Each row has a name. Each question is about the rows just above it. Places in a row count from 1.

Columns, left to right: M X C Z Y
J: [ 75   5  86  74 -52]
D: [-15  -1  54  82 -11]
V: [116  39 -54 -76  51]
Q: [45 38 67 38 38]
[-76  38] is in which column, read top down? => Z
At which places does Q hold [38]? => 2 4 5

Columns, left to right: kisi toge kopo Deku kizeg Sav goki kaz vetom
W: [ -97   -1  -66   36   -3  -33   40  -66 -101]
S: [-39  21  -6  41 -35 -15 -37 -19 -47]
T: [ 24 101  67 -31  23  30 -26  45 -17]
G: [-49  24  31  53 -16 -23 -32 -50 -25]
R: [ -6 -22   6 -22  -5 -34 -23  15 -17]
U: [-38  21 -20  11 -46 -60  27  22  22]
N: [-52 -28  37 -24 -27  -9 -37 -27 -17]
L: [ 20  97 116 -40  42   5 -14  41 -79]
B: [ 55 -62  23   8 -74  57 -34 -37 -10]
P: [ -8 -51 -47 -43  83  -8  45 -15  33]
Places of [-66] in row W: => 3 8
Places of [-51] in row P: => 2
[-52  20  55] is in which column, read top down? => kisi

Columns, left to right: morat dure vamo feza Losi von telo bemip
F: [-32  17 -23 -32 108  29 -75 -32]
K: [ 67 -90 -90 -71 -97  67  67 -90]
E: [-91  17  17  17 103  -3  16 103]
At which places does E hold [103]? => 5 8
Which column holds this, read top down? [-23 -90] => vamo
At which places does E hold [17]? => 2 3 4
Every place of [-90] in K: => 2 3 8
Places of [-32] in row F: => 1 4 8
Which column holds [-71  17] top down? => feza

Columns, left to right: Zat dum biti kuguk
nov: [3 2 3 3]
davu: [31  2 13 13]
nesar: [ 115   34   67 -105]
Every place of [2] in davu: => 2
Which column holds this, read top down? [  13 -105] => kuguk
[13 67] is in which column, read top down? => biti
Places of [3] in row nov: => 1 3 4

Columns, left to right: tilob zabuz lifit bup
pobi: [-34 -23 109 -26]
tupi: [-92 -92 -92 -92]
donas: [ 31 113 -54  74]
vofik: [ -6  -3  -3 -91]
rap: [ 74 -98 -21  25]
Kipod: [ -25   75 -110  -76]
[-91  25] is in which column, read top down? => bup
Which column holds this, read top down? [ -92  -54   -3  -21 -110] => lifit
Every place of [-92] in tupi: => 1 2 3 4
[-91  25 -76] is in which column, read top down? => bup
Places of [-91] in row vofik: => 4

Columns, left to right: geg mediz Kase ranib tigur nera Vor Buru Getoz lepo
nis: [ 69 -74  24   8 -71 -17  37 -92  60  46]
zup: [ 15   3   9 -22  14 -52 -54 -87  82 -41]
sil: [ 53 -83  49 -78  53 -71  37   2  53 -27]
tufuz: [ 64  68  92  90 -32  68   7 -65   7  63]
besug: [-48  -3  67 -27 -48 -27 -48  52 -48  52]
Gipi: [ 48  26 -56   2 -55 -73 -56 -56 -56   2]
Places of [53] in row sil: => 1 5 9
At which places does besug hold [-48]? => 1 5 7 9
Which column holds this, read top down? [  3 -83  68  -3  26] => mediz
Every place of [-56] in Gipi: => 3 7 8 9

Columns, left to right: dig Bizon pilun fis Ropep fatos rul gafam
pemiv: [ 2 -1  1 -1  5 71 62  6]
Kud: [ 1 39 88 14  2  0  0 -2]
damo: [ 5 63 71  6 -1 -2  0  0]
reg: [ 0 -1 -2 -1 -1 19 92 31]
vule: [ 1 28 93 20 -2  0  0  1]
laged: [ 0 -1  2  1 12 85 46  1]
giran: [-1  0 -1  0  0 24 60 92]
Vum: [-1 -1 -1  0  0 24 -1 25]
gen: [ 5 63 23  6 -1 -2  1  1]
bupin: [61 72  4  0 61  4  1 61]
Every place of [61] in bupin: => 1 5 8
Every place of [24] in Vum: => 6

Columns, left to right: fazer tozot poge kuf
Pebur: [ 22 -18  87 -36]
faki: [ 58  59 -77  13]
Toz: [-99 -32  51 -18]
kib: [ -22   78   33 -101]
Ref: [-100 -100 -100 -100]
Every place of [-100] in Ref: => 1 2 3 4
Places of [87] in row Pebur: => 3
Which column holds [ 22  58 -99] top down? => fazer
Which column holds this, read top down? [-77  51] => poge
Which column holds [  78 -100] top down? => tozot
Which column holds [  51   33 -100] top down? => poge
Which column holds [ -77   51   33 -100] top down? => poge

Columns, left to right: Sas Tabi kapak Doma nusig Veta
Nogom: [ -1  -5 -27 -27 -35 -17]
suv: [ -1  -5 -12  -5 -12 -13]
Fur: [-57 -63   2 -24  92  -9]
paf: [ -1  -5 -27  -8 -27 -11]
Places of [-12] in row suv: => 3 5
Every place of [-27] in paf: => 3 5
Which column holds [ 92 -27] top down? => nusig
[  2 -27] is in which column, read top down? => kapak

Columns, left to right: nuf ripat Kino pufi duten veniv
siliz: [  18  -14   21 -106   -8    5]
bevog: [-70  65  26  49 -21  48]
fefa: [  5   5 -71 -71 -71   5]
fil: [-101  -92 -107   -7  117   29]
kavik: [  18  -14   21 -106  -72   -2]
Novo: [  1  -1  13 -43 -44 -36]
Fenes: [ -70   65   26 -106  -65  -64]
kepu: [ 43 -72  21  43  42 -72]
pum: [-71  30 -38 -11   4  62]
At which places does kepu hold [43]? => 1 4
Which column holds [-21 -71 117 -72 -44 -65  42   4] top down? => duten
Which column holds [ -8 -21 -71] top down? => duten
Which column holds this, read top down? [  26  -71 -107] => Kino
[  5  48   5  29  -2 -36] is in which column, read top down? => veniv
Every place of [-71] in fefa: => 3 4 5
Which column holds [-107   21] top down? => Kino

Columns, left to right: mota gaziz Fima bov rofe Fedaz Met Gis Fibof
bib: [ -8  65   7 -32  29 -22  20  58  21]
gegeg: [  54 -104  -53   12  -56   11  -16  -19   78]
kur: [ 49  21  46 -32   2  17 -11  37  16]
kubos: [ 11  46  -1 -42  52  -3  21  48  32]
pesir: [ 70   4  88 -20 -36  45 -41  11 -27]
nuli: [-53 -93 -71  72 -76 -28   3 -80 -10]
boz: [-41  35 -12  -6  45 -15  23   3 -20]
Viro: [  1   1  63  21 -43   3 -28 -21 -49]
Motud: [-49  44   2   2  37 -26   6   0 -29]
buzig: [ 47  71  66 -42  15  13 -14  63  14]
susuv: [ 65  -2  65  -2  65  24  65 -14  -2]
Which column holds this, read top down? [  2  52 -36 -76  45] => rofe
[ 11 -80   3 -21   0] is in which column, read top down? => Gis
[21 78 16 32] is in which column, read top down? => Fibof
Which column holds this, read top down? [-49  47] => mota
Every place of [65] in susuv: => 1 3 5 7

Columns, left to right: tepus defi fuv ranuz gatek
vig: [ 31 -49  31  31  31]
Zokos: [-38   0 -51  11 -38]
kubaf: [ -36  -48 -103  -50   22]
Zov: [-72  32  60  -5   8]
Dop: [ -8 -92  -6 -43  -6]
Puv: [ -14  -38 -103  -34    3]
Bemad: [-11 -50 -50   7   7]
los: [-28  28 -53 -70  67]
naz: [-83  49 -20 -28  43]
Bepu: [-57  53  53 -21  32]
fof: [-94 -94 -94 -59 -94]
Laz: [-72 -95 -22 -33   5]
Places of [-94] in row fof: => 1 2 3 5
Places of [31] in row vig: => 1 3 4 5
Which column holds this, read top down? [-103   60   -6 -103  -50  -53  -20   53  -94  -22] => fuv
Every place of [-50] in Bemad: => 2 3
Every place of [-6] in Dop: => 3 5
Which column holds this, read top down? [-48  32 -92 -38 -50] => defi

Columns, left to right: Vov pezon megaf dape dav zonar
mav: [-14 -25  31 -25 -25   1]
Safut: [ 28  35 -29  41 -21 -11]
gomom: [ 7 92 52 92  7 -6]
nev: [ 91 -22 -49  78  26  14]
nuta: [-53 -80  49 -52  -5   8]
Zosem: [-64  12 -26 -66  34 -20]
kimo: [-53 -80  49  48 -14 -28]
duz: [-25   7 -33   7  -7  -3]
nup: [ 49  -2  -6  89 -11  -5]
rafem: [-17 -10  24 -38 -15 -27]
[ 78 -52 -66  48   7] is in which column, read top down? => dape
Which column holds [ 7 89] top down? => dape
At which places does gomom hold [92]? => 2 4
Every place of [-25] in mav: => 2 4 5

Columns, left to right: Sifu Libi puvut Pano viz sozu Veg goduf
mivur: [ -5  13  20  -5 -11  -5   8  -2]
Liga: [-92  13  20  14 -11  14   8  -2]
duvov: [-81  43 -43 104 -83  36  67  13]
karig: [ -5  13  20  14 -11 -15   8  -2]
Which column holds [ -5  14 104] top down? => Pano
Which column holds [ 20 -43  20] top down? => puvut
Which column holds this, read top down? [8 8] => Veg
At which places does mivur hold [-5]? => 1 4 6
[13 13 43] is in which column, read top down? => Libi

Columns, left to right: gumi Kelu Labe Dap
dele: [-26 -19 -19  13]
Kupu: [ 15 -19 100 -65]
visul: [-27 -27 -27 113]
Which column holds [-65 113] top down? => Dap
Which column holds this, read top down? [100 -27] => Labe
At which places does Kupu hold [-19]? => 2
Places of [-27] in row visul: => 1 2 3
Which column holds this, read top down? [-26  15] => gumi
Which column holds [-19 -27] top down? => Kelu
Places of [-65] in row Kupu: => 4

Columns, left to right: tolit Notug sabom puti tal Pil mol vuga Murep
latar: [-1 -7  1  1 -1  1 -5 -1 -3]
Ges: [-10  -4  -1   5  -7 -60  61  17  14]
vuni: [   4    1    4   -2    0   -2   -2 -119  -24]
zokoz: [ -5   8  -4   3 -11 -65 112 -61  11]
zemed: [ -7 -12   0   6  -8 -45  47  -3   6]
zetin: [  -1   -7    1    1   -1    1   -5 -117  -27]
kav: [ -7 -12   0   7 -11 -51  69 -34   3]
Lep: [ -5  14  -4   0  -5 -49  73  -9  14]
Places of [-5] in row latar: => 7
Which column holds this, read top down? [-7 -4] => Notug
[0 1 0] is in which column, read top down? => sabom
Places of [-2] in row vuni: => 4 6 7
Which column holds [-27   3] top down? => Murep
Which column holds [-1 -7 -5] top down? => tolit
[  -1   17 -119] is in which column, read top down? => vuga

Columns, left to right: Bine bele dedat bokas nam ruv suku
vadek: [ 32 -20 104 -20 -15 -20 -15]
mupu: [  5   0  19   2 -13 -38  32]
Rav: [-37 -21  41   0 -17 -27   2]
[-15 -13] is in which column, read top down? => nam
Places of [-20] in row vadek: => 2 4 6
[2 0] is in which column, read top down? => bokas

Columns, left to right: rege Vemin ses Nosi pasuf sani movab fale
gupo: [ 81  16   6  14  -4 -23   6  -9]
til: [ 16  32  14  31 -36   0  14 -13]
Dupu: [ 82  82 -47  32  32  32 -47 -47]
Depe: [-46  82  32  29 -86   4 -11 -47]
feves: [ 16  32  14 -36 -36  14 -35  14]
At which places does feves hold [-36]? => 4 5
Which column holds [-13 -47 -47  14] top down? => fale
Which column holds [ 82 -46] top down? => rege
[ 0 32  4] is in which column, read top down? => sani
Every place of [82] in Dupu: => 1 2
At which places does Dupu hold [-47]? => 3 7 8

Columns, left to right: Zoko Bemag Vefa gozet seket Dob Sagon
mina: [-34  88 -30 -20  88  -2 -10]
fiku: [-6  7 19 -7 15  2 19]
nere: [ 10 -78   5 -35  10  37  48]
Rovu: [ -48 -123 -123   19   79   36   -3]
Every place of [-6] in fiku: => 1
Which column holds this, read top down? [ 2 37 36] => Dob
Places of [10] in row nere: => 1 5
At which places does Rovu hold [-123]? => 2 3
Places of [88] in row mina: => 2 5

Columns, left to right: ligi Taf nevep Sonal milup Tero niros fod
bote: [-42  -7  -2 -30 -50 -36  27 100]
keso: [-31 -21  27 -41 -41 -42 -27 -43]
dezin: [ 17  -6 -22 -22 -50 -26  51  85]
Bul: [ 30 -12  28 -34 -64 -42 -36  54]
Duseg: [-21 -19 -64  29   3  68 -41 -54]
At which places does keso hold [-41]? => 4 5
[-2 27] is in which column, read top down? => nevep
Which column holds this, read top down? [ -6 -12 -19] => Taf
Which column holds this, read top down? [-22 -34] => Sonal
Which column holds this, read top down? [-42 -31  17  30] => ligi

Columns, left to right: Muzad dit dagaf dabaz buta zap sevi gugiz
fimom: [ 18  13  16 -54 -79  41  90  57]
Rin: [ -8  31  -1 -22  36 -48 -43 -18]
doli: [  7   2 -18 -24 -29  19  37  36]
genoz: [-14   4  -6  25 -14  25 -26 -14]
Suf: [-34 -55   1  42   0  19 -14  24]
Fonuv: [ 23  11 -10 -58 -70  58  87  74]
fem: [  3   3  -2   7  -5  20 -14  -7]
mit: [-11  20 -14 -19  17 -25 -13  -3]
Rine: [-26  39   5 -57  10 -43 -28   7]
[-14  87 -14 -13] is in which column, read top down? => sevi
Which column holds this, read top down? [11  3] => dit
[-58   7 -19] is in which column, read top down? => dabaz

Columns, left to right: Dif dala tob leko Mitel Nem Nuz vuv Gan tarol
Mer: [-44  23 -47  38 -35  64  43  16 -70 -48]
bepo: [ 55 -16  91 -29  32 -25 -70 -16  75  74]
Lof: [  78   65   65   78   78   65   74   65   79 -114]
kotus: [  45  -71  -22  -83   63 -105  -47   -2   14   93]
vibo: [  0 -46 -96  -8  24  -7  -8   0 -66  22]
Places of [78] in row Lof: => 1 4 5
Which column holds [-70  74 -47] top down? => Nuz
At which places does vibo hold [0]? => 1 8
Places of [-16] in row bepo: => 2 8

Columns, left to right: pugad Goles sopu ragin zigaf Fev raba mumuk
Zanom: [-22 -67   9 -58  30 -16   2 -55]
veb: [-5  8 69  4  8 72  4 57]
gib: [  38   19 -106    9  -26  -88  -45   -7]
Which column holds this, read top down? [-5 38] => pugad
Every place of [8] in veb: => 2 5

Columns, left to right: fuz dasis bimid Tem somag bur
led: [98 98 72 53 53 98]
sapa: [ 65  98  72  53  87 102]
kug: [   0   99   71   97  -95 -116]
Podu: [-52 -82 -69  -7 -17  23]
Every place of [98] in led: => 1 2 6
Which column holds this, read top down? [ 98  99 -82] => dasis
Places of [99] in row kug: => 2
Which column holds [98 65  0] top down? => fuz
Which column holds [ 72  71 -69] top down? => bimid
Which column holds this, read top down? [ 102 -116   23] => bur
[  98  102 -116] is in which column, read top down? => bur

Columns, left to right: budal palun Negi zuz gomur
Remu: [33 -5 66 18 19]
vime: [-20  89  86  18  -5]
Bar: [ 42  19 -43 -59 -16]
[ 18 -59] is in which column, read top down? => zuz
[ 86 -43] is in which column, read top down? => Negi
Which column holds this, read top down? [89 19] => palun
Which column holds this, read top down? [19 -5] => gomur

Columns, left to right: nuku gizep Sir kez Sono das kul zel nid vud
zofup: [  8 -13  19 -13  20 -79  67 -14  19   8]
Rizif: [  8 -61  19 -13  20 -79  67 -14  19 -12]
Lel: [ 11  16  -6   5   6   3  -6 -13  -6  11]
san: [ 67 -79  19  67  68 -79  67 -14  19  67]
Every place of [-13] in zofup: => 2 4
Whose row is [  8 -61  19 -13  20 -79  67 -14  19 -12]? => Rizif
Every place of [67] in san: => 1 4 7 10
Places of [-79] in row Rizif: => 6

Columns, left to right: roke dom roli zepa kebo
nale: [ 10 -98  -9 -15 -45]
soz: [ -16  -19    7 -102   91]
Goso: [ 75 -86  -8  86  16]
rig: [-32 -17   6  34   2]
poseb: [-16 -19   7 -16   7]
guz: [  10  -63  -57 -100  101]
Which column holds this, read top down? [ -15 -102   86] => zepa
Which column holds [-102   86   34  -16 -100] top down? => zepa
Places of [-16] in row poseb: => 1 4

Columns, left to right: vufe zomoz bug Lebi mife defab
kopip: [23  3  3  3 31 23]
Sezo: [  23    4 -106    3   31   18]
nati: [ 23   3 -19   3  31  82]
Whose row is [ 23   3 -19   3  31  82]? => nati
[   3 -106] is in which column, read top down? => bug
At which places does kopip hold [3]? => 2 3 4

Columns, left to right: modu Vinug rikip gino sel dopos Bemod voko rezi
rego: [-81 -58 105   0  46 -72  26  39  77]
Refip: [ 96  16  13 -28  13 -57 105 -57  13]
Gel: [ 109    0  -37    0    0   19   -1 -113 -113]
mir: [ -10    5 -113  -39    0   72  -42   65    0]
Which column holds [13  0  0] top down? => sel
[ 26 105  -1] is in which column, read top down? => Bemod
At which places does Gel hold [0]? => 2 4 5
Every place of [-57] in Refip: => 6 8
Which column holds [-81  96 109] top down? => modu
Which column holds [0 5] top down? => Vinug

Columns, left to right: kebi Vural zoka zopo Tunod Mudi Vira Zit
betab: [ 24 100  62 -17 -34 -19  -1  -1]
ran: [  1   1 -34  15 -46 -34  10  19]
vol: [ 24  98  94   0  26 -53   9   0]
Mefa: [ -4  26  30 -45 -45 -42  26 -45]
Places of [0] in row vol: => 4 8
Which column holds this, read top down? [-46  26] => Tunod
Every place of [-45] in Mefa: => 4 5 8
At which places does ran hold [-34]? => 3 6
Which column holds [-19 -34] top down? => Mudi
Places of [1] in row ran: => 1 2

Columns, left to right: mubo vel piz zupu
kituv: [ -3 102   2   3]
sep: [  2 -38   2   3]
zosa: [ -3 102 -37   3]
Which column holds this, read top down? [-38 102] => vel
Which column holds this, read top down? [2 2] => piz
Which column holds this, read top down? [102 -38] => vel
Every place of [-38] in sep: => 2

Columns, left to right: sope boko pep Ped rutep novi
bugo: [   9  -89 -106   46   12   77]
Mem: [ 8  1 15 -6 12 10]
Pari: [ 5  1  6 -6  0  4]
nozom: [ -5 -59 -63  26   0  76]
kito: [  4   1 -11   7   8  -3]
nek: [  3 -53  52  59  52  43]
dur: [ -4 -41 -20  46  36  30]
vomok: [12 76 76 76 20 76]
Tudo: [ -1 -11 -20   7   4  17]
Gepez: [  0 -77 -46  14   4  50]
Velu: [  0 -77 -46  85  56  63]
Which column holds this, read top down? [-6 -6 26  7 59 46 76  7] => Ped
Places of [3] in row nek: => 1
Places of [76] in row vomok: => 2 3 4 6
Which column holds this, read top down? [ 7 59] => Ped

Columns, left to right: saf Gop tuto Sanu
Guf: [22 22 -1  9]
Pabi: [22 23 39 69]
fav: [22 23 22 22]
Places of [22] in row Guf: => 1 2
[69 22] is in which column, read top down? => Sanu
Places of [22] in row fav: => 1 3 4
At which places does Guf hold [-1]? => 3
At which places does fav hold [23]? => 2
Which column holds [22 23] top down? => Gop

Columns, left to right: muvo Roz gon kolur Pobe zulaz
Mebat: [  5  -2 -73   2  -4   2]
degi: [ -72   -2 -111   22   12   28]
sol: [ 21  79  -1  -7 -81  57]
razep: [-72  -2  -2 -72 -72  25]
kivo: [-1  1 -4 -2 -5  0]
madu: [ 19   7 108  -4  37  75]
leg: [ 21  79 -59  -7 -81  57]
sakal: [ 2  2 -1 -3  2  3]
nurof: [ 21  22 -59  22  22  22]
vav: [-1  1  1  1  3  1]
Which column holds [-72  -5  37 -81   2  22   3] top down? => Pobe
Places of [22] in row nurof: => 2 4 5 6
Which column holds [  5 -72] top down? => muvo
Places of [-72] in row razep: => 1 4 5

Columns, left to right: tisu gisal gubo mal zonun dov gur Koz
geso: [ 92  19  92  92 -44  19 -35  92]
fivik: [-19 -80  13  -3  12  37   5 -62]
Tumu: [-81  74  -5 -24 102 -12  35 -16]
ver: [-109   17  -13   -1  -68 -105   75   91]
dadur: [ 50  50  22 -36  21  22  22  50]
Places of [91] in row ver: => 8
Every place of [50] in dadur: => 1 2 8
Places of [92] in row geso: => 1 3 4 8
Which column holds [-44  12] top down? => zonun
Every place of [12] in fivik: => 5
Which column holds this, read top down? [102 -68  21] => zonun
Every place of [-36] in dadur: => 4

Columns, left to right: Tet nevil marov Zibed zigo nal Gegi
Tifa: [ -4  -2 -13   5 -13  -3  -3]
guzoz: [  6   7  -4 -11  -3  -4 -10]
fevar: [ 33  29 -10  74 -12   2 -41]
Dobi: [ 10  -6  26  13 -21 -36   0]
vufo: [ 75  32  14  92 -17  27 -30]
lif: [ 25 -28  21  43  41 -42  12]
nemar: [ -1  -8  19  29  -6 -36  12]
Which column holds this, read top down? [-13  -4 -10  26  14] => marov
Every place of [-13] in Tifa: => 3 5

Columns, left to right: lub sumak faka Zop loto rabo
didoz: [-111   12   56    9   62  -75]
Rinin: [ 38 -29  40 -69   1  49]
Bol: [-51  44 -63  12  12  12]
zin: [ 39  39  39  36 -55  39]
Peda: [ 46 -76  93 -51 -10  21]
At which places does zin hold [39]? => 1 2 3 6
Places of [49] in row Rinin: => 6
Which column holds this, read top down? [ 12 -29] => sumak
At which places does Bol hold [12]? => 4 5 6

